Turns in one plane each, and the order they were made in; the first pair answered:
k_509:
[ -9.8  -2.0  17.0   8.2  -3.3   8.5 -10.2  -2.0 -38.1 -25.5   4.0   5.3
 -16.9 -21.7   0.8  13.0  16.2  -5.0  -1.0] -> [-17.1 -12.6   9.5  -4.2  -8.6  17.4 -10.4 -12.2 -32.6 -12.8   2.7 -14.8
  -8.6 -23.1  -0.4  20.4  16.2   7.3   3.3]
[  8.2   3.6  -8.8  -8.9  -7.7 -11.0  -8.8 -14.0  -0.7 -22.3   2.2 -12.1
   8.1  -6.4   6.0  -2.7  -4.8   3.9 -12.4] -> [ 10.1   5.4 -10.0 -11.0  -8.9 -13.8  -8.1 -13.1  -1.4 -19.7   0.8 -13.6
   9.0  -6.6   9.3  -4.6  -6.1   5.7 -12.6]
[ -0.3  16.7 -11.8 -13.7  34.2  -1.6 -17.1   8.0 -10.0 -12.9  15.3  14.4
   5.4 -10.9  -5.9   7.5   5.9  -8.9  -2.8] -> [ -0.2   9.8  -9.5 -16.4  35.8   4.1 -17.7   2.8 -11.3  -8.3  14.0   6.1
   5.8 -11.0  -7.3  14.2   9.4  -1.7  -3.1]
k_676:
[  5.7 -10.9  11.9 -12.4  14.2  -6.3   6.8   0.9  11.1   6.3   5.0  14.4
   5.0  10.5   0.5   4.4  -6.2   1.3  16.8] -> [ -1.1 -13.6   5.5 -22.6   5.2  -1.8   3.6 -15.8  -5.0   7.8   3.8   7.8
  15.6   9.8  -7.7   0.7  -3.8   8.2   8.1]
[-16.4  -8.6  -4.7  -3.0 -28.2  12.5  -9.6  -2.5  -5.8   1.9   1.1  -7.2
   3.2 -15.7 -10.3 -13.2  -1.6  -3.7  -9.5] -> [ -1.7 -11.0   3.8   1.5 -17.9  12.3 -15.6  11.5  -3.1 -10.6   1.9  -9.3
 -15.9 -26.2  -0.6  -6.0   8.2  -7.6  -5.4]
[ -9.4 -10.1  -4.7 -13.4 -11.9  16.2  -1.9   7.0   2.7 -12.9   6.9  18.6
  -5.6 -29.3  -2.0 -10.5   5.0 -12.0  -0.6] -> [ -7.0  -9.3  -6.5 -11.5 -10.7  11.8   3.3  11.2  13.8 -12.4   6.0  21.1
  -4.0 -22.8   0.7 -16.0   1.8 -15.7   3.5]
k_718:
[-10.3  -8.0  -7.4 -15.9 -15.1   5.9  -8.8 -23.8 -13.9  -8.8  -0.5   4.5
   3.9  -8.0 -14.3  -2.9   1.8   9.0 -19.7] -> [ -6.7  -6.5  -3.5 -12.1 -12.7   3.1 -10.6 -22.5 -17.0  -7.5   3.4   7.2
   5.5  -2.0 -17.7  -3.0   3.4   8.5 -19.2]
[  3.1 -24.4  -4.2  16.4  -4.0   9.2  17.7  21.9  48.1  24.1   1.0  -1.9
  12.0  -5.3  -6.2   4.9  -4.8  -5.1  20.2] -> [ 10.5 -20.0  -4.2  20.4   2.6   3.5  15.9  19.4  37.7  29.0   6.6   4.6
  20.7  12.7 -14.3   6.1  -6.1  -2.3  21.6]
[  9.3  36.4  -7.7 -12.2  -0.4  -9.5  -8.0   0.2  14.1   8.6  -1.9  -7.6
  18.2  18.6  14.8   2.0 -10.2  -3.1   0.6] -> [  8.9  36.2  -6.6 -12.3   0.2 -13.8  -8.7   1.4  15.9   3.8  -1.9  -3.2
  14.6  12.5  16.8  -2.0  -9.8  -6.4  -1.5]
Then:
Between the rows of a pair lie 2 to 3 turns.
[ -8.9  -7.0 -21.9 -25.1   1.4  24.3 -11.1  -0.6  16.0  36.3   4.9 -22.4
  22.8  -1.7   0.5  -2.5 -20.5   5.1  27.3] -> [  9.2  -9.9 -12.4 -19.7  20.9  20.7 -24.5  12.8  16.1   8.3   8.2 -24.5
  -6.3 -22.1  17.6  15.9  -8.7   0.3  37.0] -> k_676 then k_676
[ 31.0  21.5 -12.3  17.6  -6.9 -12.1  15.7   8.9 -15.7  -1.0   7.8  10.9
   3.2  15.9 -18.3   4.4 -13.6  -6.2  -4.1] -> [ 24.6  18.5  -6.8  12.8  -8.4  -7.7   5.1  15.1 -18.9 -25.9   2.7   7.2
 -19.1 -16.7  -3.1   7.2  -0.9 -16.0  -8.9] -> k_676 then k_676 then k_718
[ 10.4 -27.1  -6.3  24.5   2.3  -0.3  -0.9  -0.3 -26.5 -11.6   2.8  11.7
  -6.4  -7.6 -31.9   1.9   3.5  -0.7   2.1] -> [  7.8 -23.9  -9.2  28.1   1.3  -7.0  13.9   9.4  -3.1   3.0   0.1  17.0
   8.9   8.2 -31.7  -6.6  -6.1  -7.7   9.3] -> k_676 then k_676
[ 14.5   3.3   8.2   4.3  28.2  -5.1  -0.6  15.9  19.9 -21.3  12.0  -7.4
  -6.0   2.2  11.3   2.6   4.5  -1.9   3.1] -> [  3.7   9.4   1.5   8.1  16.5 -11.4  11.9   8.3  15.9  -4.5  10.7   8.1
  17.2  21.4  -6.4 -15.4 -10.7  -6.6  -2.2] -> k_676 then k_509
[23.1  1.3  2.1  2.4 12.2 -9.1 -3.0 15.0  2.0 -2.3 -0.5  0.1  3.8 -1.7
  6.2  8.0 -9.2  2.3  3.9] -> [ 23.9  -1.9  -0.4  -3.4  11.3  -6.5 -10.0   7.6 -12.9  -7.4  -0.6  -5.9
  -2.1  -8.2   4.3  11.2  -1.6   7.7  -1.3] -> k_676 then k_676 then k_676
[ -5.0  -4.1   1.6 -17.5  -3.6  19.7   7.0  12.2  45.1  20.1 -15.7 -27.4
  -8.7 -15.2   9.5  17.0   2.9 -12.7  24.9] -> [  2.9  14.4   9.8   5.2  -0.9  -3.3   7.6  27.4  44.0  -4.3 -10.3   9.0
 -14.4 -10.2  21.6  -1.7  -3.5 -38.4  12.6] -> k_509 then k_509
[ -6.5 -14.0 -17.7 -37.7 -12.8  24.4 -12.3  27.9  25.4  -8.3 -20.7 -11.3
 -22.8  -0.3  10.0  -0.9   2.5  -7.7  -0.1] -> [-15.7 -16.4 -23.2 -42.8 -20.5  26.6 -11.1  17.9  16.9   4.2 -22.5 -13.7
 -11.6   4.3  -1.0  -7.7   0.8  -2.3  -7.4] -> k_676 then k_676
[-18.4 -21.3  -0.7  -1.2 -20.4   9.0  10.0 -22.2  -9.0   5.0  -3.8   9.8
   7.0 -15.8 -19.0 -11.6   4.2  11.4 -11.9] -> [-15.7 -12.6   0.3  10.2 -19.2  -2.4   7.6 -13.0 -10.2  -5.0  -1.2  27.1
   2.7 -10.6 -14.3 -23.6   0.8  -3.5 -18.1] -> k_509 then k_509 then k_509
[ -1.2   7.0   4.8 -10.4  -9.4  -5.2 -11.1   2.0  -2.5 -29.0  -5.2   6.7
  -3.1 -13.1  21.9  -9.5  -9.1 -14.2 -14.2] -> [ -7.9   7.8  -0.8  -8.4 -16.5  -5.4   4.0  -5.2   3.2  -5.9  -6.5   9.8
  22.3   9.3   6.2 -17.2 -20.7 -12.2 -12.9] -> k_509 then k_676 then k_676
[  0.2  14.9  -1.1  17.9  -6.9 -12.8   4.3  -2.6 -16.4  -7.8  -1.0  27.1
  18.0  24.2 -11.5 -20.7 -10.6  -1.8 -13.7] -> [  9.7  15.9   4.8  26.5   2.0 -18.3   7.1  14.7  -5.7 -14.0   1.2  28.1
   7.3  20.9  -3.1 -15.4 -10.1 -11.6  -6.1] -> k_676 then k_676 then k_676
[ -3.4  21.5   8.2 -16.9  24.4   7.5   0.7 -25.5 -30.1 -11.5   6.5  14.5
  24.4 -19.7  -4.3 -36.7 -17.7   1.0 -12.4] -> [ -2.8  23.2   8.4  -9.6  23.1   2.6  11.1 -15.4  -9.6  -0.8   6.4  21.2
  33.5  -6.5  -2.1 -41.8 -27.0  -5.2  -5.2] -> k_676 then k_676 then k_676
[ 37.6  38.2  13.7   7.4  22.1 -18.5  14.1   2.1 -26.9 -17.4  -1.3  12.9
 -12.8   6.2  27.2  11.0 -10.1  -9.4   8.3] -> [ 32.3  11.6   0.4 -17.4  17.0   4.7   9.7 -18.6 -30.5   3.2  -3.7 -30.2
  -6.7   0.5  17.4  33.7  -0.3  24.1  20.0] -> k_509 then k_509
[ -3.0 -22.4  13.4  13.8  -0.8  -6.1 -16.0 -14.1 -31.5 -28.2 -11.7  25.0
 -17.4 -38.9 -10.5 -13.4  22.2  -4.8 -32.7] -> [ 12.8 -26.4  22.7  25.3  18.9  -9.5  -1.1  27.1  27.1 -18.2 -11.6  24.0
 -30.5 -32.5  11.6   4.5  17.5 -18.8   0.2] -> k_509 then k_676
[-10.7  11.8  -4.6 -17.9  -4.7   0.5  -8.7  -2.1  -4.9 -19.2  -3.2 -12.7
  -4.7 -17.7  13.2   2.4   7.2  -5.8 -10.9] -> [ -9.9  22.6  -3.8  -2.7  -5.2 -11.3   1.7   8.7   7.2 -14.2  -0.9  12.7
   4.6   2.6  10.2 -12.1  -7.7 -21.5  -9.6] -> k_676 then k_676 then k_509
[ 10.0  -6.8   1.2  11.3   2.1  -3.4   4.1 -11.6 -24.5  -1.7   8.0   8.3
   2.9   5.9 -16.2  -0.7   3.3   3.7  -7.1] -> [  6.3  -3.5   4.5  16.5  -0.4  -8.0  15.2  10.1  11.9   2.4   2.1  19.3
  -0.2   4.9  -5.9  -9.6  -1.5 -11.8   4.0] -> k_676 then k_718 then k_676
[ -4.4 -15.1  21.4  27.2  15.6   2.4   8.7  -1.9 -62.0  -4.9  -3.6  26.9
 -12.8  22.6  -6.1  -5.9  -7.0 -13.3 -12.5] -> [  5.2 -28.2  30.6  22.8  26.0   9.1   6.9  20.5 -28.3 -16.2  -7.0  11.5
 -39.1  -0.6  16.0  13.4   1.3 -17.0  12.1] -> k_509 then k_676 then k_718
[ 11.6   9.7  -0.5  12.4  11.7 -16.3   1.5   6.0 -14.3 -15.2   0.9  10.5
  -9.1  13.8   7.2  -2.5   4.5   7.5  -5.4] -> [ 14.3  -4.0  -1.3   5.3  17.4  -6.0   6.3   5.7   0.4  -2.1   0.5 -10.6
 -10.9  11.7  10.9  15.1   6.2  19.4  10.9] -> k_509 then k_509 then k_676
[ 23.8  12.6  -5.2 -13.2  -1.1   2.4 -15.9 -12.7  19.0  -8.7  -1.0 -30.9
   7.6  -3.8  14.6  20.1   5.9   0.7   4.9] -> [ 17.9  11.4  -9.0 -17.5  -6.4   5.6 -14.1 -19.1  14.7  -2.0   0.3 -31.4
  13.8  -1.7  10.6  16.8   5.0   5.3  -0.8] -> k_676 then k_676 then k_676
[ 13.5 -10.6   2.2   0.0  14.4   2.3   8.3  12.3  30.4  17.8   3.6  -9.8
  -4.1   8.3   6.6  17.7  -5.1   3.8  19.7] -> [  9.8  -9.7  -3.7  -7.3  10.4   8.4 -12.2 -16.2 -18.6   8.6   8.6 -21.4
  -3.4   4.9 -11.6  21.5   8.0  24.6  -0.4] -> k_718 then k_676 then k_676
[-13.5   0.8   2.0  -6.7  -3.5  -8.9  11.9   6.1  30.1  12.1 -17.6  15.9
  17.3   8.0   7.5 -22.7  -4.4 -10.7   3.8] -> [  1.0  -0.5  11.9  -2.3   9.1 -11.9   4.1  20.0  32.2  -5.0 -12.6  14.5
  -5.6  -7.2  23.0  -9.4   4.8 -16.6  10.6] -> k_676 then k_676 then k_676
[ -2.6   2.8   5.1  14.0   1.6  -2.5   3.4  -6.0 -17.5 -43.8 -10.8  22.7
 -20.7 -20.1   2.8  -3.2  24.8 -11.6 -33.5] -> [ 12.0   2.8  11.6  25.1  16.3  -9.4  20.7  20.1  28.5 -28.6 -10.0  23.3
 -20.2  -4.5  12.8   7.7  14.0 -19.5  -4.9] -> k_509 then k_676
[  0.6  49.6 -17.9  -2.7 -19.0  -9.5   5.4   9.4  23.4  19.7 -12.6  -5.2
  41.7  38.4  -1.9 -44.4 -19.7  -7.9  -9.3] -> [-15.8  47.7 -14.6  -6.4 -34.8  -4.1 -11.0  -1.4  -8.4 -13.7 -18.2   5.8
  21.2   2.3  -3.4 -56.7  -7.0 -18.9 -32.9] -> k_509 then k_718 then k_676
